(in the rows, 128 means zero)
One turn or mirror swaps these rows in pairs. Which row does each one swap with?
The rows were stretched afterwards, more along some directions than others.
rera: [131 118  89 116 145 107 149 103  96 118 126 126 154 122 110 103]
Gasi: [151 124 143 132 129 145 108 120 153 137 103 114 116 122 133 154]
kuz: [123 102 143 141 154 138 127 130 117 130 155 150  96 120 123 121]
bopaz: [175 152  75 122 112 109 125  96 120 134  90 113 143 101 112 141]
vib: [136 107 115 135 149 125 103 123 112 142 116 150  98  99 143 105]
rud: [167 157  77 124  95  79 133  98 121 141 109  92 140 104 121 141]
leruf: [129 141  86 113 122  89 126 119 104 147 122 131 148 122 116 133]
kem: [151 126  67 128 117  86 134 111  98 111 141 126 131 128 108 114]
zosa: [108 121 109 131 128  70 147 106  92 130 158 135  99 116 135 105]
poge: [163 138  91 117 110  74 127  99 109 121 108 125 123 114 112 138]
muk: [154 148 125 134 118 150  96 124 133 137 101 143 115 106 128 153]
Bon: [127 114 131 149 135 116 136 120 134 121 146 122  94 115 146 130]
zesas: [143 126 110 124 161 138 137 138 110 123 123 109 164 122 119 109]
Gipek: [104 104 147 139 133  95 135 124 114 134 170 133  99 133 125 118]
ketif: [124 117  84 135 135 117 141  97 102 147 148 135 103 113 120 116]
lal: [128 143 107 128  94  80 133  86 133 143 124 118 101 126 130 158]
pog: [131 115  95 137 150 134 144 108 112 131 133 107 138 126 115  98]
funis: [151 148 110 129 121  88 135  97 107 135 110 100 151 122 108 128]
zolom: [123 118 137 136 146 154 132 112 138 140 137 123 100 127 129 133]
gef: [137 120 149 133  96 101 100 108 145 144 109 125  84 100 141 146]
gite: [134 109 128 128 125 155  97 125 116 134 125 147 100 121 121 122]
vevug: [137 125  83 124 104  76 128 110  98 123 146 142  99 124 122 114]
nurif: [169 153  95 128 110 124 128 110 142 151 102  87 137 104 121 165]
Miz: [121 122 114 121 154 152 126 133 109 130 119 128 157 127 113 103]
Gimot: [136 132 136 125  93  75 113 103 131 141 115 121  99  91 151 149]
voke: [126 128 113 108 120 107 150 106 124 131 119  96 148 134 113 143]
duto: [148 135 145 136 101 117  99 119 138 154 117 123  90  95 144 149]
mif: [153 123 104 120 130 157 104 133 118 129 111 133 130 123 119 117]
kamaf: [117 106 106 140 144  77 147 119  96 121 167 140  96 125 119  98]
Mip: [138 145 119 127  82  82 121  95 127 144 108 122 105 110 132 150]
Ges: [160 156  92 134  96 117 125 107 148 151 108  94 129 117 110 168]
tof: [148 133 149 131 107 114  98 121 133 143 116 147  91  99 132 157]
Gur: [118 124 120 118 129  82 151 104 119 118 143 118 131 133 126 126]
tupoz: [178 138 116 143 119 129 119 124 145 136 104 102 120 113 120 152]
Loz: [146 137 140 164 131 111 118 115 121 138 138 127  94 110 132 131]
zalat: [131  97 134 118 153 118 121 135 108 121 132 137 144 115 129 109]

zolom swaps with Gur
gite swaps with kem
zosa swaps with zesas

One turn or mirror swaps these rows in pairs. Which row does each one swap with?
The rows were stretched afterwards, more along some directions than others.
Vozoz: [ 82 135 103 117 113 140 123 147 129 117 129 129 129 123 130 128 123 149
 141 126 100 121 102 142 125 140 138 138 126 116 136 132 122 130]
Kefam: [ 85 135 117 116 115 140 131 145 130 114 133 136 126 118 138 119 127 144
 138 129 103 114  99 150 115 143 138 133 118 117 133 132 123 126]
zadam: [118 124 126 150 110 107  87 129 145 111 124 108 141 128  97 120 118 122
 124 122 137 154 134 124 134 148 122 127 124 134 149 128 129 134]
luno: [131 150 129 128 112 127 120 127 119 132 134 132 115 103 141 148 115 134
 154 140 115 115 121 130 124 118 133 137 133 115 134 121 128 135]
sodo: [103 115 141 141 128 154 137 151 127 123 140 110  89 113 117 143 119 123
 141 111 110 119 116 151 119 122 127 126 116 127 150 119 113 114]
kamus: [153 125 147 116 121 126 131 137 116 116 139 131  98 114 139 130 139 136
 130 122 122 124 133 123 125 110 110 119 119 126 145 126 138 124]
Kud: [130 126 134 124 106 135 109 130 129 119 144 115 120 101 108 162 125 134
 142 133 126 132 126 119 115 139 124 141 135 126 122 147 125 137]
Nupo: [129 133 137 119 116 134 112 128 125 120 133 131 121  87 144 146 117 131
 150 131 121 116 131 128 121 118 130 123 122 119 122 126 135 120]
rozu: [122 122 134 139 110 159 113 130 129 123 132 123 139 120 105 151 124 125
 135 139 117 123 124 137 112 128 138 147 136 122 115 147 126 124]
giv: [134 117 134 131 129 133 107 128 140 102 123 127 122 109  79 139 115 144
 127 101 115 157 116 130 132 130 143 117 130 121 137 129 133 103]
zuba: [137 129 132 118 113 120 103 136 121 117 144 110 102  96 119 160 134 140
 136 117 123 136 130 105 123 129 118 129 131 131 138 139 129 132]
saf: [127 114 140 130 128 128 106 128 145 106 127 128 130 103  76 134 114 144
 133  98 114 160 121 128 129 135 144 111 137 119 140 123 127 104]
goz: [115 116 122 158 115 127 125 134 127 130 123 114 128 138 134 112 128 124
 126 136 117 115 120 138 139 121 122 147 124 125 149 123 115 134]
mivus: [128 130 149 160 102 120 111 138 142 119 149 128 133 125 102 148 117 112
 132 150 136 149 139 129 126 133 107 130 124 121 144 142 118 151]
Zor: [ 96 122 126 138 113 119  93 136 140 118 131 111 135 113 125 122 120 137
 125 109 119 125 133 135 130 147 139 124 126 126 141 118 111 111]
Fure: [117 122 120 153 117 127 123 136 124 128 119 111 122 135 140 109 130 126
 128 133 117 111 118 138 137 120 121 145 122 122 149 126 114 132]
bef: [102 119 116 143 141 126 129 154 140 114 124 134 140 120 120 131 147 136
 120 122  96 120 122 119 133 135 149 123 126 148 128 115 127 123]
viz: [ 83 123 147 129 124 123 126 150 132 121 134 129 108 109 123 148 125 135
 133 114 116 127 107 121 137 129 134 133 120 129 141 129 107 113]
tave: [141 117 100 155 122 151 101 133 127 115 113  86 117 138 114 124 119 127
 131 115 116 130 135 142 120 120 123 123 131 119 149 117 141 117]
sadug: [144 118 141 145 125 146 122 135 128 103 119 126 112 119  91 136 127 132
 131 103 113 163 113 135 138 120 137 125 127 115 135 133 133 115]
Buk: [123 128 130 126 107 134 108 132 131 118 142 111 123 103 108 158 130 134
 137 133 125 130 126 120 117 139 128 139 138 123 118 145 123 135]
nazu: [107 119 134 124 122 113  99 133 149 108 134 127 133 102  93 136 115 146
 132 101 117 142 125 125 132 142 142 116 135 124 135 120 118 104]
Toroz: [114 115 128 149 129 113 127 129 136 123 131 134 128 139 104 149 130 120
 137 141 122 131 113 126 133 121 113 139 136 115 132 147 127 144]
nedov: [100 121 129 134 133 163 122 148 117 131 123 123 106 112 128 133 150 141
 132 116  96 115 121 140 129 134 126  96 114 112 118 117 140 115]
nugal: [142 118 104 153 119 144 102 130 132 117 113  95 117 136 114 125 121 128
 136 113 120 126 136 140 121 120 126 128 132 123 145 116 136 119]
boku: [111 117 127 138 111 130 111 140 127 124 122 105 133 122 142 106 132 135
 122 121 117 112 136 131 130 135 132 128 121 130 141 108 118 115]
Bubo: [125 131 135 146  96 140 125 153 135 116 129 113 145 124 129 153 134 120
 136 127 124 148 134 123 113 133 117 138 123 132 133 136 119 136]
Raf: [135 141 132 127 110 127 115 124 118 128 136 134 116 104 143 149 112 132
 154 137 115 119 122 133 124 117 131 138 134 115 131 122 130 130]
dama: [106 138 116 140 121 138 141 149 131 140 140 124 116 115 106 138 130 135
 138 111  96 119 110 132 129 112 123 119 118 138 147 122 123 148]
gadiz: [113 125 127 157 106 114  85 132 146 112 129 109 145 127  95 128 115 117
 123 131 140 150 131 125 128 149 120 134 124 131 152 130 122 137]
zovu: [120 129 125 151 114 171 119 144 125 124 123 133 134 140 112 143 132 126
 130 140 102 111 120 139 115 113 149 149 138 121 128 145 125 118]
Vezu: [118 139 132 132 104 124 127 144 141 128 135 116 136 115 110 151 130 136
 153 138 122 136 136 109 108 137 113 142 128 124 151 131 111 119]
tunof: [141 110 118 156 122 162 122 139 126 121 122  95 102 131 112 133 119 123
 142 114 110 122 133 156 119 115 118 126 128 116 148 116 132 114]
Bunav: [131 146 135 129 106 127 117 131 118 131 134 131 121 102 147 148 116 132
 156 136 113 113 127 126 120 119 128 135 131 118 132 118 129 131]
rul: [125 139 131 118 120 135 112 134 125 125 134 130 121  90 157 147 113 134
 151 131 120 110 128 131 118 121 129 124 117 123 120 131 138 126]
keved: [143 122 134 148 122 148 122 136 133 104 116 122 126 121 109 136 129 124
 128 110 118 162 122 139 129 124 131 127 122 121 128 137 134 117]
kuf: [121 141 125 134 104 130 125 148 141 132 133 116 135 118 108 149 130 134
 155 138 118 131 140 112 110 141 111 140 124 124 153 126 112 121]
beni: [128 142 129 149 104 114 118 135 124 116 148 124 114 142 119 147 134 128
 128 136 119 133 122 128 134 130 124 159 150 130 154 130 111 156]
Netan: [132 135 136 120 121 131 116 130 119 126 136 137 116  92 146 145 119 139
 150 137 118 115 127 129 123 119 134 126 121 122 123 123 137 121]
Bol: [107 132 126 147 131  97 121 122 135 129 139 134 145 113 128 126 152 137
 138 130 116 125 127 125 137 142 119 137 129 125 128 102 117 138]
dulig: [ 99 130 119 134 129 170 131 156 110 138 126 120 102 110 132 125 144 146
 138 112  87 111 113 144 130 132 131 101 110 114 126 114 135 121]
Movi: [135 130 151 157 100 133 123 147 130 126 146 130 123 127 100 146 123 113
 144 145 120 147 136 131 128 123 103 132 122 114 146 134 113 152]
Fot: [138 152 130 140 103 123 119 125 120 127 139 127 117 119 131 150 112 131
 156 143 115 123 122 129 132 115 129 149 143 118 143 121 119 146]
vimer: [115 129 113 153 126 163 114 148 132 127 113 131 142 140 116 141 138 126
 125 137  99 112 120 130 115 120 150 142 133 129 131 139 132 115]
lel: [127 112 127 150 125 173 128 149 124 122 128  96  94 120 112 133 122 127
 144 111 104 117 126 153 116 119 123 119 121 118 147 110 127 109]
Lil: [104 123 131 114 124 124 114 141 142 119 152 133 132  88 127 160 119 129
 130 118 126 118 127 120 112 118 120 121 111 147 125 147 129 136]
Moto: [133 120 135 139 131 134 109 129 141 100 122 125 120 116  83 132 114 137
 131  97 118 160 114 138 133 124 143 119 130 114 137 132 131 108]
bafol: [146 132 144 157 103 138 124 145 122 127 147 125 115 130 103 151 122 117
 145 142 117 145 140 132 131 111  99 128 124 113 143 136 121 156]
ruk: [147 131 144 123 122 130 124 140 116 119 135 127 100 114 138 125 143 132
 128 119 120 122 134 121 123 112 108 118 118 121 147 125 136 123]
Goke: [104 121 124 145 143 109 142 139 143 121 140 128 143 105 113 131 149 139
 126 131 107 130 125 126 134 156 133 122 126 144 125 106 118 133]
mefe: [102 137 126 122 117 143 132 145 134 119 136 139 127 115 130 119 129 137
 135 127 115 118 115 145 113 131 123 123 113 123 135 130 129 127]
Pazo: [114 113 124 158 123 125 130 136 128 129 121 119 128 141 119 120 131 118
 131 144 118 122 114 131 136 118 123 147 129 120 145 129 116 139]
loni: [125 118 107 152 112 117  88 130 140 115 120 101 141 134 109 128 119 130
 127 124 133 141 133 123 130 139 127 131 130 132 148 126 134 133]
Dak: [105 122 122 122 128 122 132 145 141 124 151 126 124  98 104 148 119 129
 137 112 111 125 119 121 120 118 121 127 120 154 142 137 123 145]
nazuv: [121 128 129 145 111 165 113 138 126 123 131 126 130 125 107 150 124 125
 137 145 108 114 115 139 110 120 143 153 140 117 122 151 130 121]
kos: [114 119 121 154 126 124 125 133 129 128 119 114 127 137 123 116 126 119
 131 141 120 118 118 132 137 116 120 148 121 123 146 131 120 136]
tugi: [125 136 126 145 110 132 117 142 123 109 144 114 109 144 121 137 141 130
 120 131 116 128 126 138 133 135 126 154 141 128 153 129 116 141]
fozo: [133 148 136 152 103 117 122 132 121 125 150 124 109 137 120 155 119 124
 144 144 113 128 118 132 132 128 126 161 150 122 158 124 108 154]
guvam: [148 131 148 117 123 130 130 139 116 120 139 131  98 109 134 130 142 135
 131 120 123 128 136 118 122 113 109 115 115 127 145 126 137 124]
tavaf: [141 138 115 143 102 143 119 143 114 124 135 122 112 141 120 155 121 136
 147 134 103 138 129 129 135 110 110 139 134 105 146 140 120 146]
tuzu: [108 128 124 151 135 104 136 127 142 128 141 131 142 102 113 129 151 135
 133 134 112 130 126 129 132 151 125 123 127 132 121 106 117 136]
pibo: [128 132 137 144  98 143 124 150 133 117 127 114 140 128 131 150 138 121
 134 133 129 147 138 122 117 130 118 136 124 130 131 136 123 133]
gul: [113 114 127 147 115 128 128 134 122 130 121 113 126 136 141 110 130 124
 127 136 117 110 120 136 133 121 125 143 122 122 144 120 117 130]
gevad: [ 85 137 100 117 113 147 122 148 124 119 129 127 123 125 130 133 123 154
 142 125  97 123  98 142 123 141 136 138 123 113 139 137 119 128]
leno: [102 118 140 143 123 160 139 154 126 125 140 104  90 116 115 145 118 128
 141 114 103 119 111 151 119 125 129 130 121 126 155 119 109 112]
betub: [121 125 126 149 122 161 115 142 126 128 120 132 139 145 109 142 135 124
 124 143 104 113 124 132 117 115 146 147 139 124 131 143 130 117]
gabak: [103 116 131 134 132 135 119 139 128 120 132 140 120 128 116 150 144 137
 134 131 109 128 117 131 130 139 119 116 129 106 120 142 134 129]
ref: [117 116 127 150 129 116 127 131 137 120 127 133 132 136 101 140 131 122
 137 142 122 134 115 123 138 120 113 138 131 117 137 144 126 146]
Zed: [119 139 134 137  98 129 131 150 139 130 136 115 143 122 117 155 132 130
 145 143 124 137 140 111 108 143 112 142 128 132 145 128 112 127]
tig: [139 137 139 126 121 133 127 139 126 119 138 132 109 115 137 124 135 131
 127 122 124 122 130 135 118 113 109 119 113 125 144 125 140 124]
ziber: [ 96 139 119 117 118 145 130 148 132 116 137 133 123 115 132 121 123 140
 137 130 110 116 107 152 113 138 132 128 113 117 140 131 126 124]
Sogor: [124 141 102 129 102 141 115 144 118 121 130 120 117 136 128 148 117 145
 149 128  99 131 118 131 131 118 121 147 131 112 146 135 117 144]
libed: [102 136 130 121 117 142 136 143 131 119 139 135 119 116 138 119 124 136
 134 134 111 112 107 151 113 138 123 131 114 120 143 133 126 126]
Gov: [149 119 140 144 115 150 126 142 129  99 119 119 121 118 112 134 132 125
 129 110 119 161 125 134 129 119 130 127 121 120 129 131 131 122]
dip: [104 124 124 151 139 107 134 132 143 123 141 129 143 105 114 121 152 139
 131 135 109 125 124 132 129 157 132 127 129 133 124 105 118 133]
ziz: [133 150 131 151  98 116 117 131 122 125 146 123 109 138 122 154 115 122
 144 145 116 126 118 133 135 123 126 164 148 121 163 125 112 153]
fus: [141 117 105 148 116 138  98 125 129 119 113  92 121 135 115 128 120 127
 134 110 122 133 137 137 125 119 122 128 131 123 144 118 138 124]
Sedi: [106 116 132 129 123 119 100 128 147 109 132 125 135 106  91 133 113 144
 129 104 117 141 125 130 131 143 142 115 134 124 138 118 119 103]
Luse: [101 124 115 147 142 126 124 155 141 115 121 131 145 122 115 132 150 135
 121 128  95 119 124 119 130 142 149 121 127 147 131 118 125 124]
nuron: [141 119 139 139 124 145 127 136 129 104 121 124 113 113 104 134 123 134
 124 103 116 160 111 142 134 123 133 124 119 121 131 135 135 116]
Fusa: [104 126 132 116 129 116 115 136 147 117 150 134 131  89 116 157 117 128
 133 112 128 123 127 120 118 122 120 121 113 153 130 148 129 136]
vitol: [ 99 128 120 128 127 131 133 147 137 133 146 122 121 104 103 138 122 136
 139 105 106 127 111 125 123 118 126 123 118 151 148 127 125 143]
rozor: [135 113 109 148 124 166 116 137 125 121 117  91 100 131 117 132 120 128
 140 113 110 119 130 153 116 118 125 122 124 115 146 118 135 111]
tipom: [112 110 131 140 130 122 123 135 133 116 131 137 126 140 107 150 137 128
 138 140 116 130 112 127 129 124 119 134 136 109 134 148 127 136]
zurif: [138 136 142 121 118 132 138 142 128 119 140 138 107 114 139 129 135 132
 131 121 121 121 129 135 119 113 112 119 118 126 142 130 137 128]
Duki: [119 133 145 158 100 110 102 135 148 122 141 125 141 123 104 141 117 114
 128 141 144 150 136 128 128 143 111 125 124 124 145 136 120 148]
vano: [115 113 129 149 132 116 128 128 134 124 131 130 127 144 105 140 129 121
 134 142 122 132 109 128 130 121 113 141 134 116 145 144 121 143]
Bama: [141 113 110 154 126 160 119 140 124 117 119  88 104 129 115 128 123 129
 140 116 108 122 133 152 121 119 124 123 126 118 149 114 132 117]
los: [125 131 133 115 120 136 108 134 125 121 133 132 118  87 147 146 117 135
 144 130 118 112 131 130 117 122 131 118 115 123 121 127 138 116]
Vuves: [141 114 108 150 118 152 112 129 126 120 116  90 115 137 115 126 121 128
 135 113 116 129 139 143 121 117 123 128 127 118 146 115 138 115]
Talu: [103 140 115 138 119 151 137 155 122 143 137 118 110 111 114 131 126 141
 141 110  90 115 111 136 131 113 126 113 112 133 147 114 128 142]
Lofi: [111 140 116 131 117 141 121 150 134 122 122 104 113 115 120 131 138 143
 146 135 113 119 135 120 113 142 113 133 110 122 153 123 118 105]
vamif: [131 153 130 149 103 115 119 130 122 125 147 121 112 133 120 148 117 125
 149 143 112 128 119 133 130 122 129 158 149 119 160 120 111 151]
lino: [155 123 144 116 118 114 120 134 118 115 139 118 104 101 135 144 141 139
 129 118 127 132 141 103 131 115 110 118 124 134 135 127 135 130]
Peb: [107 117 138 148 124 159 136 155 129 125 140 104  90 114 118 145 118 124
 147 117 105 114 113 153 116 121 126 129 119 123 151 120 114 115]
sepe: [128 123 132 141 106 152 116 131 133 125 138 122 133 112 106 158 123 129
 139 142 117 123 121 132 107 131 133 146 142 123 116 153 125 135]
Gafi: [ 86 115 149 133 125 142 131 158 132 120 136 119 100 106 118 144 125 133
 135 110 111 124 111 133 131 132 132 126 116 129 149 127 108 110]
bot: [107 115 131 133 133 128 121 140 134 116 133 141 119 125 114 155 142 136
 134 131 117 132 119 128 130 131 118 116 130 110 118 145 135 133]
rotig: [111 122 138 105 125 125 115 135 135 113 145 133 129  78 140 147 121 134
 136 119 127 122 139 120 112 127 125 109 110 141 114 137 138 121]
biv: [117 127 121 152 124 156 119 148 132 126 112 134 141 140 118 136 142 127
 126 135  99 107 123 126 123 113 152 139 138 133 127 133 131 116]

Vezu swaps with dip
Lofi swaps with Bol
boku swaps with lino

